In the rows, zero is written as 128.
The rows of X fall into several groups, which share some directions, and each row is roughly a mix of its group's hidden directions.
X, 99 rows:
[[ 86  72 144 126 150  90 182 106 107 132 152 136  86 108 152]
 [116 129  87 175  80 138 102 163 149 152 111  87 175 107 149]
 [132  94 175  94 164 126 113 105 110 100 111 143  70 121  76]
 [118 143 155 117 136 175 125 134 142  68 159 124 161 174 183]
 [109 132 123  97 119  86 130 148 160 118 162 159 152  51  98]
 [ 98  77 129  86 139 142 128  92 145 128  80  79 143  82 119]
 [152  92 110 102 136 166 140 111 128 151  72  76  75 109 131]
 [164 135 140 121 126  95 191  99 128 113 166 126 100 169 181]
 [ 86 154 140 141 116 163 151  93  89 128 118 166  92  86 178]
 [172  72 169 136 154 123 138  95 108 117 159  67 131 134 111]
 [149 140 172  61 158  97 144 149 111 138 179 132 161 127 101]
 [135 136 117 104 135 179 103 191 148 133 121  64 131  90 110]
 [180  70 152 103 127 133 150 134 129  97 135  67 108 125  92]
 [125 160 100  96  92  93 109 155  88  96 109 141  73  95 102]
 [183 104 159 160 131 139 153 126 123 159  97  79 180  98 123]
 [140 165 137  80 118 133 102  97  94  44 142 118 121 135 115]
 [ 97 107 113 141 165 158  82 115 119 160  62 103 168 113 117]
 [121 185 126 140  84 121 135 179 156  81  94 111 157 156 140]
 [125 163 119 138 153 128 157 202 139 163 159 180  99 128 114]
 [193 114  81  89 146 119 179 150 108 111 151  99 105 133 117]
 [164 123 111 105 108 134 129 161 135 141 152 136 164 114 219]
 [162  74 169 118 162 128 131  72  73 130 144 126 128 112 155]
 [ 96 123 182 109 114 150  73 132 139 162  99 122 164  86 160]
 [201 118 142 155 153 106 169 107  81 102 145 117 124 130 166]
 [ 89 156 140 105  55 129 118 130 150 101 172 165 101 107 111]
 [126  88 146 139 145 181 120  88 100 138  82  70 114 157 136]
 [127 108  88 147  88 157 135 143 146 186 117  69 129 127 173]
 [ 99 171 122 126 142 154 112 111 111  84  60 119 144  78 105]
 [ 99 123 135 149 119  44 164  81 125 123 108 153 117 162 134]
 [160 159 108 157  93  93  90  96 101  84 120 149 173 134 160]
 [166 118  79 145 134 105 185 126 128 126 165 123  90 181 105]
 [ 99 130 113  95 144 142 149 201 171 162 124 146 102 110  87]
 [105 156 138 117 115 112 114 124 119  69 135 170 125 190 183]
 [129 127 113 188 111 118 145 165 169 194  97 151 155 142 136]
 [167 127 145 173 108  87 126 106 105 154  89 176 156 161 161]
 [155  79 140 101 148 103 130 137 169 135 150  68 143 163  83]
 [135 177 116 135 114 103 171 129 109 110 146 191 111 101 183]
 [134 101 148 159 121  57 160  85  95 145 105 166 121 142 154]
 [131 119 180 137 132 110 116 102 175 191 134 173 136 166 152]
 [ 89 131 106 143 112 138 131 185 141 142 148 195  99 145 174]
 [ 97 159 107 101 100  61 130 126 110  86 105 127  79 123  99]
 [124  69 129 113 155 119 123 136  82 168 139 145  73  84 152]
 [159 122 123 169 141 139  91  92  92 126  90  95 156 186 152]
 [112 158  84 126 110  96  75 136 166 133 102 143 183 168 126]
 [ 90  70 122 136 162  87 154 125 139 191 123 115  91 108 129]
 [164  72 172 100 147 108 118 127 149 176 129 116  95 144  83]
 [140 173 139  95 102 161 120 144 108  39 142 113 138 127 134]
 [110  92 107 143  85 168 101 147 133 161 102  73 121 100 171]
 [148  99 123 112 158 194 111 152 131 166 151  92 126  75 105]
 [149 106 128 108 127 104  99 119  56 135 127 179  77 104 150]
 [ 95  91 128 173 134 128 192 113 153 165 164 174 129 131 140]
 [111 105  79 139 111 166 138 127  89  78 117  98  68 112 143]
 [155  89 156 118 165 152 110  65  90 133 167 159 133 139 155]
 [ 98  81 180 128 131 148 111  67 121 136 162  80 127 118 107]
 [151 174 127 149 134 104 111 135 169 136  91 154 207 113 124]
 [135 110 109 135 132  71  91 136 106 193  82 153  92 124 132]
 [143 148 117  84  82  78 168 139 171  93 166 149 113 133 139]
 [156 132 119 173 114  82 123 150 178 167 148 140 177 161 104]
 [117 101 206 116 150 119  97  94 151 160 116 167 101 144 111]
 [138 147  81 172 106  92 143 165 126  96 185 142 162 153 120]
 [112 129 137  72 149 171 137 112  91 123  87  79  98  86 115]
 [138 153 116 101 109  80 157 170 159 109 173 175 126  86 116]
 [122  90 168 120 167 159 185 116 107 143 145 106  81  87 131]
 [ 69 139 127 135 140 136 149 114 181 102 165 147 141 191 152]
 [134  81 132 103 171 158 116  76  99 149 180 146 102 102 116]
 [110 175 138 113 101  89 134 141 137  57  95  88 140 160 136]
 [109 103 156 144 174 127 131  76 132 173 150  87 139 182 143]
 [ 72 177 184 118 158 128 130  81 119 126 120 162 133 138  97]
 [129 171 134 122 139 118 105 139 115  61 120 181 178  93 145]
 [181  75 143 134 151 110 106 108 120 110 130  66 167 133  98]
 [148  76  85 140  85 137 109 184 120 125 145  77 124 105 147]
 [111 135 181 113 167 128 108  85 131 118  75 149 106 117  72]
 [144 108 169 120 117 108 110 141 156 169 172 172 154 149 187]
 [182 181 128 133  87 138  83 144 102 101 100 159 156 149 139]
 [143  91 121  71 130 108 164 142 185 128 126  80 115 166 109]
 [143 136 112 111 141 129 157 194 168 157 134 127  96 194 107]
 [110  92 140 115 141 155 129  99 112 135  93  88  54 125  82]
 [113 113 116 127 199  92 120 141 157 179 132 123 183 111 108]
 [184 128  85 125 140  91 147 168 117  80 150 120 142 124  76]
 [ 96 136 128 159 134 126  98 120 110  63  94 135 113 106  58]
 [149  96 151 130 170 118 115  37 118 150 141 131 151 155 123]
 [175 129 116 116 113 137 146 189 148 120 126 113  90 197 104]
 [104 127 124 141 106 155  84  72 121 130  86  97 142 189 154]
 [ 93 102 117 134 130 105 120 174 118 160 125 179  81 137 187]
 [ 71 159 102 129 101  70 149 164 163 112  97 114 102 143 116]
 [ 85 134  85 107 143  96  74 139 147 167 120 156  78 154 119]
 [106 165 155 136 116  98 107 157 130 123 177 162 204 126 137]
 [ 79 106 137 108 112 190 118 112 142 148  88  90  91 166 120]
 [116 136 134 177  93  84 167 137 129 128 109 186 137 164 171]
 [112 171 103  96  82  96 162 123 150  99 132 177 115 106 171]
 [121  85  83 134  95 170 128 140 106 120 123  83  79 112 173]
 [ 74 147 173 136 147 127 132  79 111 105 143 179  91 159 113]
 [ 56 124 186 131 122 156  78 103 117 128 100 135 115 102 125]
 [106  91 121 119 137 157  73 136 142 141  80  86 159 116  76]
 [138 130  91 134 151  99  82 146 159 150  98 113 187 178 110]
 [ 70 144 152 154 136 146 119  80 135 149  78 112 104 134  74]
 [109 136 103 116 104 112 168 148 127 117 128 101  91  64  64]
 [102 101 137 123 129 126  72 134 142 130 136 116 171  72  63]
 [127 127  57 143 114 159 172 121  99  96 131 102  79 137 157]]
One row of each group comes first, with its name. Which group is each row after those in?
[158  88 145 141 172 113  95  73 122 189 112 125 149 151 138] -> (48)
[178 176 103 145 100  83 130 162 123  94 153 177 138 142 142] -> (59)
[ 93 147 134 131 117 151  85 140 120 118  73  90 165  69 104] -> (40)

[ 96 143 113  95 122  92  84 148 104 103 121 168  75 158 167] -> (48)
[151 156  95 140 103  96  91 159 136 176  69 122 123 116  86] -> (48)
[158 135  82 117 150 144 144 125 111  82  70  94 107  94  88] -> (40)
[119 165  83 104  70  95  97 138 167  99 105 154 156 148 134] -> (59)
[120 110 152  70 166 148 110 106 104  77 155  74 111 118 140] -> (48)
[193 164 140 125 115 177  75 130 113 108 119 132 176 145 134] -> (48)
[128 158  98  86 120 131  94  93 103  96 156 155  89 113  70] -> (48)
[103 188 120 158  84 113  93 108 117 117 152 185 143 141 158] -> (59)
[ 78 157 177 169 131 113  94  97 154 139 112 172 153 143 101] -> (40)
[138 116 134 124 154  98 134 131 105  82 145 130  98 137  36] -> (40)
[125 102 144  77 118 131 198 107 154 120 137  96  75 142 149] -> (59)
